(in the rows, 128 means zero)
One turn moves each row of this set onto another row. After a few examples, where does it send each row asked below?
k_438: [102 111 119 145 147 137 116 115 148 115 102 127 156 120 148 110 129 127
  74 139 133 116 140 135 139]
k_821: [107 103 155 129 127  98 127 127 136 141 104 108 109 137 163 110 121 112
 101 119  88 129 131  99 139]
k_985: [114 126 115 135 117 119 151 132 126 133 107 128 113 163 149 113 138 148
  97 121 125 122 140  93 119]
k_496: [122 166 112 147 139 145 105 118 133 109 143  99 107 122 123 142 131  95
 111 151 151  95 118  96 146]
k_261: [133 120 146 117 133 107 150 102 153 108 105 102 139 123 158 143 120 124
 106 142 111  99 150 105 148]
k_161: [118 125  95 145 125 172 113 121 135  81 134 118  91 132 140 130 124 103
 121 137 124 106 108  86 153]
k_354: [130 118 113  99 143 152 102 138 127 140 151  93 113 142 121 133 143  97
 100 118 152 103 111 101 122]
k_281: [129 122 159 125 147 111 150 102 155 114  99 106 139 135 147 138 113 125
  99 143 124  92 144  91 143]
k_391: [122 167 112 159 151 144 108 114 145 105 139 108 119 119 115 141 139  96
 113 147 130 105 117 103 146]
k_554: [114 129 112 147 127 112 151 146 120 131 101 128 111 146 158 116 126 142
  85 133 142 116 137  99 132]
k_352: [148 124 140 104 133 148 100 136 130 134 145  92 101 147 128 140 141 100
 106 113 150 117 108 100 126]
k_721: [113 111 146 134 139 101 122 117 144 134  98 115 121 134 157 112 130  97
 105 108  80 135 137 105 146]
k_94: [ 90 118 120 153 135 139 116 129 155 120 101 138 149 119 148 113 134 114
  83 141 124 101 147 127 150]
k_75: [118 112 121 136 134 163  90 116 136 106 125  87 117 106 132 152 131 104
 121  95 102 136 119  94 130]
k_811: [116 115 122 141 120 171  90 122 138 100 122 103 123 112 130 148 123  98
 112  87 111 126 117  98 119]
k_711: [ 84 110 130 108 145 108 135 140 119 137  96 136 113 132 129 110 123 107
  87 113 116 115 140 120 143]
k_913: [116 127 134 133 138 145 126 149 127 116 149 127 114 128 131 157 118  74
 145 141 117 115 134  83 152]
k_411: [ 91  79 142 121 141 104 132 111 149 138 105 101 129 116 139 118 126 104
 104 125 127 112 138 124 118]
k_508: [114 127 131 122 144 143 114 144 128 107 145 108 107 131 133 156 120  61
 142 143 129 118 143 105 141]
k_465: [111 120 120 140 112 120 146 140 133 116  95 129 111 147 159 107 132 150
  94 117 138 122 131  88 121]
k_87: [113 134 124 115 130 138 126 148 119 106 154 119 107 139 129 154 119  76
 138 138 111 128 136  92 149]
k_890: [139 130 121 103 148 141 106 150 135 127 138  91 122 148 124 129 141  96
 103 114 159 110 104  91 126]
k_911: [139 130 135 130 138 148 122 113 126  70 145 100 110 144 121 138 128 110
  88 142 135 111 113  73 120]
k_361: [102  79 139 124 133 114 133 123 138 147 111 100 125 107 148 106 144 105
 101 118 134 108 130 120 118]
k_395: [130 116 146 136 136 121 157 106 156 111 101 109 128 131 157 133  96 132
 101 146 104 103 144 102 140]
k_211: [126 125  95 145 116 167 108 124 120  94 132 122  96 122 147 125 133 119
 119 130 133  96  98  91 142]
k_341: [133 135 133 137 141 158 110 102 132  80 150 104 107 134 127 137 138 116
  89 127 142 123 108  77 127]
k_163: [ 96 109 137 102 135 110 144 139 117 132  97 131 109 139 115 111 113  98
  96 125 117 113 151 109 131]
k_664: [ 93 105 112 142 146 147 113 135 146 119 100 124 146 113 143 110 142 124
  78 145 119 108 157 123 139]
k_726: [109 115 122 140 136 178 101 132 127 105 120 100 105 123 127 146 135  96
 119  87 109 136 119 104 136]

k_341 turns into k_411
k_811 turns into k_261
And these:
k_721 turns into k_911
k_94 turns into k_87
k_554 turns into k_726

One turn moves each row of this set onto another row. After a few examples, where does it send each row asked below?
k_856: [116 136 116 157 148  89 133 185 125 122 170 131 136 138 134 117 108 113
  85 130 138 139 125 121  98 144  73 143 137 147]
k_826: [125 127 128 115 125 136  96 105 109 113 155 125 154 124 132 112  89 136
 111 151 116 125 103 110 131 118 121 124 149 135]
k_657: [126 100 137 133  94 125 121 173 118 120 148 131 159 142 119  91  81  98
 100 156 130 136 136 120 116 126 141 105 131 132]
k_820: [118 136 111 162 145  91 134 165 123 111 172 128 118 126 124 113 126 119
  83 132 140 149 124 116 119 142  67 149 128 137]
k_991: [137 115 130 146 138  82 110 128 115 116 168 100 156 127 134  81 161 112
  98 133 148  96 112  88 151 138 142 116 154 120]
k_484: [121 121 134 107 131 124  99 135 114 128 155 122 176 133 150 105  81 128
 118 144 118 106 113 116 112 129 125 119 165 152]
k_170: [110 141 113 149 146  90 131 178 125 127 167 126 133 133 136 117 108 104
  88 145 138 141 122 118  99 147  67 149 136 149]
k_600: [136 114 137 140 142  81 106 151 118 128 168 103 177 139 148  87 141 107
 101 133 144  85 112  94 129 138 147 109 162 129]
k_591: [125  85 126 133  91 106 136 169 119 115 155 118 143 122 116  57 127 102
 111 142 145 126 152 115 143 149 137 115 139 136]
k_418: [111 140 107 153 144  91 133 164 124 116 169 122 117 123 126 110 124 107
  86 144 140 147 120 115 115 147  64 154 132 143]
k_999: [109 135 108 150 146  84 137 172 122 120 170 122 120 122 131 103 130 106
  90 139 144 140 126 115 116 156  65 156 136 148]
k_714: [129 103 131 141  90 130 122 147 115 107 149 131 139 131 104  92  91 106
  97 160 130 149 130 116 136 121 135 110 119 120]
k_168: [109 137 110 148 148  84 134 182 124 126 169 121 131 128 137 106 121 104
  91 140 143 136 125 117 105 155  66 152 141 152]
k_470: [142 127 130 152 136  97 102 109 114 108 165 107 147 129 125 101 144 116
  89 144 140 112 100  89 151 120 140 114 139 110]
k_209: [127 124 135 111 123 137 114 132 139 126 130 102 175 164 123 110 114 120
  95 164 147 135 122 111 119 112 150 120 138 133]
k_375: [125  89 134 129  95 109 131 186 121 125 153 124 162 136 128  69 102  98
 110 146 139 121 146 120 122 142 142 108 144 142]
k_51: [130 122 126 116 119 137 118 111 136 115 133  98 155 150 112 104 134 124
  95 162 150 143 122 106 140 113 146 127 131 124]
k_386: [118 139 114 161 147  94 132 171 124 114 169 132 127 135 127 123 109 116
  81 134 136 149 121 117 106 138  70 145 129 141]
k_521: [115 130 109 159 145  82 140 174 124 116 174 123 123 127 130 103 134 117
  88 126 146 139 132 116 118 152  68 149 136 145]
k_498: [140 126 143 142 142  94  97 145 116 128 164 111 179 151 147 109 114 105
  93 142 136  95 101  97 116 121 147 103 155 125]
k_426: [119 107 127 102 129 108 109 141 115 129 161 114 173 123 155  78 114 130
 128 131 129  94 125 114 125 148 126 125 175 158]
k_974: [112 144 112 151 145  94 129 168 123 119 167 125 124 130 128 119 111 105
  85 147 136 148 117 116 107 144  66 152 130 144]
k_21: [119 105 119 111 125 107 114 115 112 114 162 109 149 105 138  68 138 137
 126 130 135 104 125 108 151 149 120 134 165 148]
k_813: [124 114 135 105 125 123 121 152 141 135 134  96 186 163 134  93 125 116
 104 153 155 118 134 114 114 128 152 120 153 145]
k_563: [126 111 123 114 118 123 125 119 137 117 136  89 153 141 114  83 159 125
 102 152 160 132 133 106 150 129 144 131 140 131]
k_546: [123 105 127 106 123 113 126 143 141 129 138  90 172 149 131  76 153 121
 108 147 162 118 141 110 134 137 149 127 154 144]
k_501: [142 133 139 150 138 105  94 122 114 116 162 113 163 144 132 118 116 110
  85 149 131 111  94  92 131 111 143 107 141 112]
k_615: [124 118 119 117 122 124 105  94 110 104 158 118 137 106 126  91 123 140
 116 141 125 124 110 106 156 130 116 133 147 134]
k_373: [115 129 113 156 148  81 138 188 126 122 173 125 134 133 136 105 124 114
  89 125 144 136 130 120 104 153  73 146 142 150]
k_68: [128  94 123 140  87 119 131 145 116 103 153 123 128 117 104  71 122 108
 104 151 140 144 140 113 153 135 134 115 124 122]

k_657 turns into k_714
k_521 turns into k_373
k_563 turns into k_546
And these:
k_991 turns into k_600
k_426 turns into k_484
k_418 turns into k_999

One turn moves each row of this set onto another row. After a few examples, where does it send each row asked below?
k_339: [123 151 164 131 128 132 112 136 116 120 152 109 121 141 125 154 137 109
 127 123 136 155 125 115 113 135 138 149 104 124 140 149 109 107 157 131
  95 134 121  95 146 138 125]
k_116: [104 136 145 117 132 101 132 131 120 127 123 142 136 132 162 135 113  74
 126 115 110 147 111 115 109 111 130 138 131 129 140 127 142 128 145 129
 143 156  89 138 161 118 134]
k_85: [134 138 121 106 148 132 134 144 112 115 121 103 118 149  94 113 122 156
 144 106 142 136 128 131 125 145 131 147 111 121 129 134 101 139 143 163
 126 106 139 108 132 103 107]
k_469: [ 84 151 138 117 127 109 123 121 115 139 131 128 134 136 148 149 106 101
 100 131 122 164 129 120 113 134 135 124 135 125 153 137 133 115 133 117
 130 153 101 129 159 148 151]
k_274: [144 117 150 153 123 162 127 126 124 135 114 152 133 134 129 140 126 133
 143 123 145 117 139 158 135 141  97 138 148 167 125 120 134 119 148 107
 116 146 151 139  93 117 137]
k_47: [ 97 150 131 117 133 125 111 120 111 130 129 149 131 138 162 135  97  83
 116 112 101 156 123 118 119 127 119 124 122 136 146 134 131 149 135 115
 153 130 106 140 161 139 120]
k_24: [137 134 120 112 142 144 151 153 124 115 117 120 139 155 126  92 104 148
 124 124 122 124 109 132 100 143 140 141 122 124 112 126 118 141 152 173
 123  89 122 115 116 107 128]
k_932: [114 146 107 106 136 136 148 128 133 115 113 133 127 159 114 112 116 145
  89 126 128 126 119 123 133 117 141 113 134 132 145 140 130 173 117 127
 116 110 128 163 136  99 130]
k_407: [119 137 164 109 133 129 105 137 121 123 134  93 128 128 144 151 125  99
 162 121 134 150 122 118 114 144 122 156 102 128 132 141 117 118 153 140
 137 139 103 110 143 125 103]
k_872: [ 97 151 118 117 138 113 154 145 145 138 118 123 137 156 157 117  90 129
 100 132 126 124 137 116 127 126 133 101 134 127 127 113 148 168 128 147
 142 121 115 147 118 127 127]
k_513: [148 110 151 157 128 151 128 127 128 126 103 155 156 127 135 131 119 160
 143 114 140 115 137 153 109 136 102 147 155 164 126 121 133 113 138 118
 104 134 150 145 114 120 139]
k_38: [143 114 153 165 121 154 118 131 136 128 114 149 141 143 128 148 121 129
 145 107 143 118 154 155 132 141 108 145 148 153 132 130 142 115 138 105
 109 151 152 137 102 126 131]
k_495: [122 140 140 109 138 124 140 128 121 131 144 147 126 146 185 131 100  87
 121 114 128 137 117 132  89 131 140 127 130 130 119 149 143 141 144 124
 142 146 101 113 158 140 126]
k_153: [ 93 149 101 117 138 117 143 130 116 130 116 124 144 142 103  97 103 148
  83 131 108 152 133 109 129 133 122 115 138 136 145 129 130 155 135 130
 131 132 116 142 138 121 155]
k_287: [126 137 130 114 149 112 149 143 116 112 123 118 131 136  97 107 129 150
 131 114 128 114 106 123 105 123 145 135 115 115 130 120 114 133 144 173
 107 114 133 124 127  84 117]
k_697: [124 109 148 152 127 149 114 122 125 138 109 156 143 129 139 138 115 129
 133 121 131 114 149 165  95 141 109 144 156 166 127 133 151 114 136 109
 119 163 153 147 115 119 134]
k_942: [120 111 134 154 123 149 123 128 129 142 114 162 134 116 143 141 121 144
 128 136 137 112 145 161 129 142  94 135 155 164 128 115 139 116 137 114
 124 142 155 136 108 123 129]
k_647: [136 119 133  87 128 137 139 138 134 115 125  96 129 146 102 124 136 158
 135 137 145 118 124 130 105 126 141 144 114 112 132 148 113 128 144 156
  98 112 136 125 130  97 115]
k_226: [138 112 138 154 125 157 133 128 124 134 107 158 142 123 138 134 123 151
 135 128 143 121 134 158 132 138  88 140 159 169 126 114 130 116 143 111
 122 133 146 140 107 121 141]
k_105: [ 98 153 114 107 159 118 141 120 110 123 117 128 137 152 125 110  96 149
 110 118 125 130 130 116 126 135 129  97 121 135 142 106 122 157 118 138
 136 108 124 163 139 102 123]
k_427: [120 114 136 169 123 145 118 135 144 132 111 157 146 117 136 136 118 149
 124 122 127 111 150 149 126 139 101 141 156 159 134 124 146 134 124 116
 117 141 158 142 108 126 127]
k_572: [100 153 111 127 141 104 149 134 124 124 115 147 132 146 119 104 109 114
  97 109 104 127 118 113 133 110 136 111 130 126 145 113 140 166 130 142
 132 127 120 158 131  97 130]
k_965: [129 150 137 120 147 135 134 138 112 113 132  94 138 143  88 103 134 161
 115 129 125 137 124 100 117 135 124 136 108 135 129 130 105 137 159 147
  93 116 129 116 125 105 136]
k_409: [ 98 132 133 112 130 133 123 123 130 118 120 139 135 149 167 138 110  91
  99 140 115 147 118 119 112 111 126 133 135 146 146 139 142 140 129 106
 132 132  91 160 170 116 136]
k_95: [132 132 157 129 143 139 126 151 143 100 154  99 132 145 150 140 121 100
 147 122 145 117 112 115 127 152 140 143 105 115 116 136 125 128 146 139
 119 126 100  96 113 121 115]
k_138: [119 109 141 109 110 139 107 146 147 114 137 109 127 140 146 153 134  95
 137 138 128 144 132 123 122 121 124 165 116 113 137 156 124 115 156 130
 116 129 107 107 156 128 110]
k_314: [128 117 144 147 122 158 119 123 121 145 121 160 126 125 136 144 123 130
 137 129 140 113 144 168 113 142 103 135 149 164 125 124 139 115 146 109
 119 153 158 135 102 120 131]
k_176: [127 125 150 128 126 110 126 153 135 111 141 113 123 126 128 145 137  97
 151 106 133 136 116 120 128 124 135 161 113 103 135 136 118 113 153 153
 120 137 112  92 141 118 109]

k_226 turns into k_942
k_339 turns into k_965
And these:
k_647 turns into k_932
k_287 turns into k_572
k_95 turns into k_24
k_85 turns into k_105
k_513 turns into k_427

